In the data rows, 128 means zero.
Some points, each followed by its number:
[151 100  77  82 190  87  77 119 108 206 116 105  54 134 114  73 140  86 161 121 151 126 122 113  78 196 134 129 125 125  69 113 233 139 117 120  95 129 137 150 139  69 114] 0
[148  81 119 135 207 117  66  83 133 159 113  90  83 157 121 144 151 138 126 145 160 122  99 119 149 193 124  76 132 100  47 147 223 151 180 101 126 114 112 137 165 113  42] 1
[141  81 165 102 230 196 137 156 165  55 153  99 116 156 146 107 116 152  56 115 162 178 120 127  89 199  95 114 140 100  82 127 157 137 150 121 133 170 125 159 178  79  93] 2
[118 158 174  97 131 142 151 169  79 102 137 129 149 194 185 157 162 109 124 161 157 136 179 136 103 131 101 174 180 141 208  82  49 128 111 134 190 164 139 137  72 102 207] 3
[121 130 181 112 154 194 170 153 159  35 135 143 186 116 126 148 118 149  55 115 128 122 120 108  65 112 127 126  80 120 172 106  15 100  90 122 132 158 139 121 125  92 192] 4
[111  98 163 126 171 162 113 136 112 100 159  90 133 210 167 193 132 136 124 176 167 114 174 129 165 187  86  53 176 122  96 125 143 127 177 111 181  69 105 109 132 133  40] 5
[105  83 170  61 179 180 114 108 138  38 123 105  96 150 125 150 120 147  73 157 163 115 115 126  63 177  87  48 129 123  98  98 119 124 120 110 140 149 134 101 148  26  99] 6
[102  85 200 118 164 195  83 164 154  13 120  72 130 162 136 126 130 136  84 132 167 128 102 119 120 152  59  51 130 114  75 115 109 147 144 147 140  97 132 122 137  94  69] 7
[ 92 117 159 132  94 204 120 114 125  24 127 120 195 149 109 145 101 151  34 124 114 118 107 129 158  78  87  77 120 129 132 108  20 114 120  99 138 102 141  78 112 129 135] 8
[ 80 163 103 142  53 169 172 127 131  86 128 104 174 164 123 142 110 110  95 128  95 128  92  91 144  26 102  98  88 174 157  80  42  84  98 134 145 103 140 112  60 149 151] 9
[ 84  82 150  98 187 182 109 185 144  68 165 110 216 146 113 166 129 122  66 124 132 120 125 143  82 115 116 116  33 104 171  93 126 133  82  90 118 119 120 160 178  67 123] 10
[132  89  96 165 150 101  88 127 142 126 139  93 112 112 104 135 123 142 122 155 140 123  94 118 194 168 127  92 128  88  58 159 232 140 198  94  91  70 143 144 159 152  23] 11
[ 83 118 183  91 155 194 134 108 157  21 106 116 148 146 123 171 116 149  63 138 135 100 122 145  85 144  85  53 123 149 117 108  54  86 102 105 134 154 126  71 121  59 121] 12
[103  77  72  75 136 118  70  81  77 157 142 115  43 161  86 117 155 122  97 168 116 121 112  99  73 206 137 142 112 110  40 132 159 131 144 103  76 119 116  89  74 106 107] 13
[137 107  57 147 124  84  67 116 115 200 118 125  96 124 127 115 138 111 181 143 150 133  83 109 162 165 131 133 130 110  71 133 255 159 157 130  96  63 134 139 143 157  50] 14
[112 138 158 186 110 205 156 147 160  26 117 106 206 128 103 161  99 155  65 117  90 151 115 111 215 100  92 102 125 125 123 130  85 103 140 111 139 104 164 132 146 170  66] 15
[146 178  75 195  68  94 134 100 151 204 102 159 134 130 113 183 167 122 147 158 114 104 124 127 198  84 185 157 127 160 146 176 157  97 136 102 130 117 144 145 137 240 150] 16
[165 103 162  94 208 100 110 160  92 190 132 134  67 207 165 135 159 100 176 144 147  96 154 147 101 178  93 123 174 157 150 128 202 146 111 167 171 108 136 200  97  95 117] 17
[128 142  67 113 106  65 125  89 134 179 115 164 121 107 123 151 127 115 163 154  72 109 142 114  88  84 197 157 118 169 177 140  65  77 110  72 105 168 138  93 114 141 241] 18
[ 79  62  59 186  94 117  78 108  90 130 104 110 171  98  70 138 146 100 105 114  99 100  80 137 186  94 139  96 113 182  65  95 133 185 138 102  97  70 131 143 150 193 113] 19
[147 165  83 102 106  84 145 136 107 220 120 177  92 137 137 112 166 105 197 145 110 135 118 127  74 103 174 212 106 154 188 126 106 142  90 142 131 163 145 153  99 128 233] 20
[134 115  84  86 218 102  99 148 137 185 133 125  57 119 141  94 144  99 165 127 144 116 100 130  65 204 127 146  94 125 106 142 235 160 104 123  95 141 148 142 153  50 109] 21
[117 161 108  57 168 135 111 107 111 157 127 170  93 137 111 175 182  95 128 156 112 135 121 126  37 163 118 146 111 168 169 103  68 119  45  96 151 167 130 100 100  62 210] 22
[147 128  61 106 199  94 121 139 132 205 149 137  78  62  92 110 141 106 183 128 117 104 106 134  58 168 177 191  95 108 119 149 198 150 103 123  54  94 121 163 157 116 127] 23
Which point above is nearest to each new point? Its number follows each.
[139  85 145 181 157 162 109 102 171  98 153  96 127 140 123 125 135 160  61 116 134 156 127 116 213 171 113  79 154  93  90 156 207 110 203 100 117  97 124 185 171 164  53] ~ 11
[149 118 112 185  56  88  47 129 121 156  75 109 142 121 119 124 165  72 129 157 153 109 144 127 140  57 139 156 101 127 116 137 197 155 143 171 131  64 178 157 100 223 161] ~ 16
[139 101 138  77 201 137 114  85 162 114 109  87  92 153 109 176 126 132 107 146 171 122 126 119 127 204 115  46 177 115  52 154 193 135 162 102 133 109 158 106 148  92  36] ~ 1
[153 104 118 102 161 134  92 152 112 124 173 105 109 194 150 109 172 103 187 152 150 103 114 138 135 116  75  99  83 118 104 135 255 158 138 220 135 126 186 174  85 131 119] ~ 17
[120 178 132 106 106 123 183 150  98 137 163 153 148 165 173 148 134 118 145 172 130 113 161 126 114  95 140 179 157 177 203  87  31 115 112 108 178 155 144 150  86 118 241] ~ 3
[142 178  67 108  97  94 150  95 129 224 103 168 104 102 125 161 159 106 153 156 119 103 139 151  99 104 202 189 134 161 191 142  98 101  90  85  93 170 126  98 104 138 214] ~ 18
[164 135  86 106 155  85 134 158  95 246 165 167  70 159 170 113 168 114 194 149 125 131 153 140  80 163 151 205 148 162 166 103 159 128 120 158 151 158 153 174 114 128 180] ~ 20
[171 174  44 153 145  64 112 107 104 245 114 169 113  77 129 130 150 109 191 125 128 102 114 129 140 144 191 197  84 151 143 132 179 135 117 106  85 115 149 132  93 143 157] ~ 23
[136 115 154  82 220 144 140  82 161 104 134 151  93 146 112 149 134 164  76 122 157 128 113 115  41 209 142  80 120 142 103 160 122 117 115  86 141 214 126 154 158  44 157] ~ 6
[132 103 153  98 194 148  80  79 136  44 117 110 105 129  99 144 136 156  87 128 150 120 101 121  92 185  98  37 104  94  32 129 157 123 133  78 146 140  95 102 152  67  81] ~ 6
[155  90  71  83 186  81  76 129 132 187 129 116  47 100 111  75 143 115 166 128 140 115  95 117  92 206 137 139 137  82  75 130 237 150 126 130 105 114 132 126 139  90  95] ~ 0
[158 122 102 106 169  78 126 157  71 222 173 129  94 180 195 120 177 114 200 158 156 142 161 131 150 175 133 171 206 136 148 117 184 153 160 141 163 104 132 180 115 130 114] ~ 17
[109 151  50  81 152  72 124 128  88 232 145 171  67 143 143 106 139  77 163 182 120 127 142 130  76 142 137 185 148 148 187 116 151 113 106 109 117 170 128 131 100 125 211] ~ 20
[114  72 139  84 195 171  96 143 140  76 148  63  94 139 124 118 104 129  97 153 144 119  89 118  68 201  83  53 107 102  63 114 165 152 160 127 116 142 125 122 166  66  61] ~ 6
[101  95 175 123 161 179  79 113 116  29  99  81 139 151 118 149 112 143  75 134 127 132  94 116 133 135  72  36 128 121  80 111 128 123 172  99 156  85 121  70 126  97  39] ~ 7
[134 130 164 144 130 208 151 154 129  48 110  61 199 126 115 150 103 107  46 109 122 102 103 152 155  64  89  93  36 148 148 104  63 123 163 117 120  94 129 137 112 115 155] ~ 8
[143 110  71 159 130 114 116 148 184 200 149 105 100 108  96 114 137 107 147 106 136 142  89 133 179 184 135 156 108  95 101 141 255 116 176 105  81  98 136 191 164 165  99] ~ 14
[149 139 210  75 150 164  69 158 118 147 166  91 107 233 119 162 144 123 149 145 164  87  66 149  85 114  80  74 121 138 159 156 138 160 116 185 163 132 146 184  94 115 160] ~ 17
[115 171 151 119  94 179 157 134 114  86  97 159 185 114  96 157 118 149  45 128 101 137 122 108 106  86 131 163  95 165 164 117  25  72  81  73  90 186 135 111 112 122 196] ~ 4
[110 160 111 105 128 122 136 101 117 154 147 176 137 114 101 120 132 134 113 139  98 121 120 133  54  97 169 179  88 170 179 125  46  66  59  89 125 181 144 125 101 106 249] ~ 18
[112  88 168  97 194 186 133 133 155  27 127  78 126 150 114 123 111 138  63 106 127 123 136 137  67 187  85  65 109  95  94 128  99 120 153  92 145 184 127 114 153  47 102] ~ 6
[ 92 112 142  87 173 178 180 113 166  57 141 130 146 117 103 107 114 164  57 142 112 137 126 122  42 164 102 101  83 122 142 132 108 105  90  59 149 213 157 143 138  68 186] ~ 4
[151 160  77  92 164 115 154 139 160 176 151 168 146  93 103 127 144 120 149 104  88 126 132 126  74 155 172 223 111 181 169 163 106 123 111  96 104 209 118 187 131 144 227] ~ 20
[124 165 112 163 101 117 218 150 172 156 157 168 162  99 127 131 159 140 128 119 100 143 134 148 140  98 168 225 118 148 181 150  95 100  80 122  98 181 135 182 127 167 233] ~ 20
